Some points, one per row:
27 21 -39 -34 -40 -42 -16 55
-29 -40 61 34 61 75 42 -81
-17 -57 31 4 11 66 62 -15
17 45 -40 -31 -31 -48 -39 39
29 70 -35 -1 -23 -75 -65 34
1 56 -14 4 14 -50 -50 -12
27 37 -46 -47 -58 -51 -40 74
-17 -51 45 13 22 66 60 -28
24 72 -32 -10 -8 -59 -67 8
-38 -48 41 36 44 64 51 -55
4 40 -17 -7 6 -30 -32 5
19 31 -36 -26 -17 -49 -30 36
-11 36 -19 1 7 -31 -36 -4
-23 -71 45 23 30 75 63 -37
6 12 7 -14 -7 -12 1 5
-38 -34 56 44 76 67 23 -86
12 75 -17 -5 0 -67 -72 -9
-28 -106 46 -1 0 91 90 -7
27 31 -35 -18 -41 -43 -29 56
1 -46 3 -4 -24 33 43 35
25 24 -27 -22 -20 -37 -25 13
18 56 -27 -4 -6 -50 -36 22
0 40 -1 6 5 -23 -20 -26
4 19 -10 2 11 -19 -16 -22
22 72 -44 -24 -29 -77 -43 31
0 -43 -1 -13 -21 34 48 27
1 -6 -30 -24 -23 -8 -10 27
10 35 -39 -34 -36 -47 -21 39
6 -26 7 -2 -25 22 35 21
Here are 16 more points, each followed by its number:
-35 -61 52 32 46 69 41 -57 0
7 35 -18 -10 -8 -36 -34 11 1
-1 19 5 22 19 -22 -10 -19 2
-29 -52 59 23 59 66 57 -57 3
-26 -83 37 34 42 78 63 -39 4
-42 -25 56 55 73 60 32 -89 5
-15 -95 47 1 1 98 81 4 6
26 46 -28 -12 -38 -48 -43 28 7
-23 -80 43 13 13 90 76 -14 8
-1 -32 -10 -1 -25 19 30 10 9
36 72 -40 -27 -31 -93 -71 38 10
-41 -31 63 52 71 63 25 -87 11
6 -5 -11 -3 -9 -6 -5 6 12
3 -8 13 9 -2 7 11 9 13
-35 -34 62 41 63 55 28 -76 14
-6 34 -9 9 22 -21 -23 -29 15
Which of these numbered points is nearest to each point below, looking only along the 2 directions in which the first points spread most? Its number follows each.
8 -57 -6 -7 -27 39 36 27 > 9
-2 -45 -13 -14 -24 32 35 35 > 9
-12 8 16 22 35 1 6 -36 > 2
28 73 -58 -29 -32 -86 -75 38 > 10
9 43 -23 -1 -7 -31 -41 13 > 1
-23 -63 53 24 27 65 59 -22 > 4
-13 -53 41 27 34 50 37 -50 > 0
-2 -17 10 -8 -8 9 19 12 > 13
-33 -63 43 24 29 62 46 -46 > 0
-30 -46 40 40 39 59 45 -45 > 0
5 -56 12 -3 -23 33 48 24 > 9
30 127 -45 -6 -3 -118 -109 -11 > 10
0 -28 5 -7 -21 22 22 29 > 9
Now 16 new points, numbered from 0 again:
16 25 -23 -19 -20 -45 -25 15 0
-16 -2 5 8 -4 7 15 -17 1
1 -52 3 -20 -31 27 35 41 2
-8 -77 24 19 2 67 71 8 3
-8 -54 2 -7 -28 46 40 35 4
14 25 -18 -11 -20 -8 -15 26 5
13 34 -13 -17 -7 -34 -39 15 6
-9 -42 27 0 20 45 33 -6 7
10 41 -24 4 5 -33 -36 -2 8
34 50 -52 -32 -55 -59 -43 60 9
-20 -79 32 7 6 82 70 -3 10
20 31 -34 -17 -31 -39 -24 38 11
7 95 -25 9 0 -66 -81 -24 12
-19 -85 42 9 2 74 63 -4 13
-8 -11 4 0 -25 26 34 21 14
-31 -60 34 15 36 57 48 -33 15
Which of these numbered points is nearest to each point below, looking only along the 2 directions in which the first points spread most? Its number follows each.
-8 -30 19 14 11 33 46 -11 > 7
-19 -50 30 18 7 44 41 -3 > 7
-16 -89 45 27 11 92 66 -7 > 10
1 102 -16 5 23 -85 -95 -35 > 12
-27 -108 43 15 0 102 95 -7 > 10
22 30 -42 -18 -30 -49 -34 40 > 11
-11 -87 41 15 7 85 85 -15 > 10
15 43 -30 -20 -18 -44 -30 24 > 0
-2 10 6 11 12 -1 -6 -11 > 1
17 21 -23 -23 -18 -33 -42 15 > 0
-1 89 -16 13 17 -76 -81 -26 > 12
2 94 -16 5 24 -80 -83 -48 > 12
-26 -58 49 24 27 64 56 -39 > 15
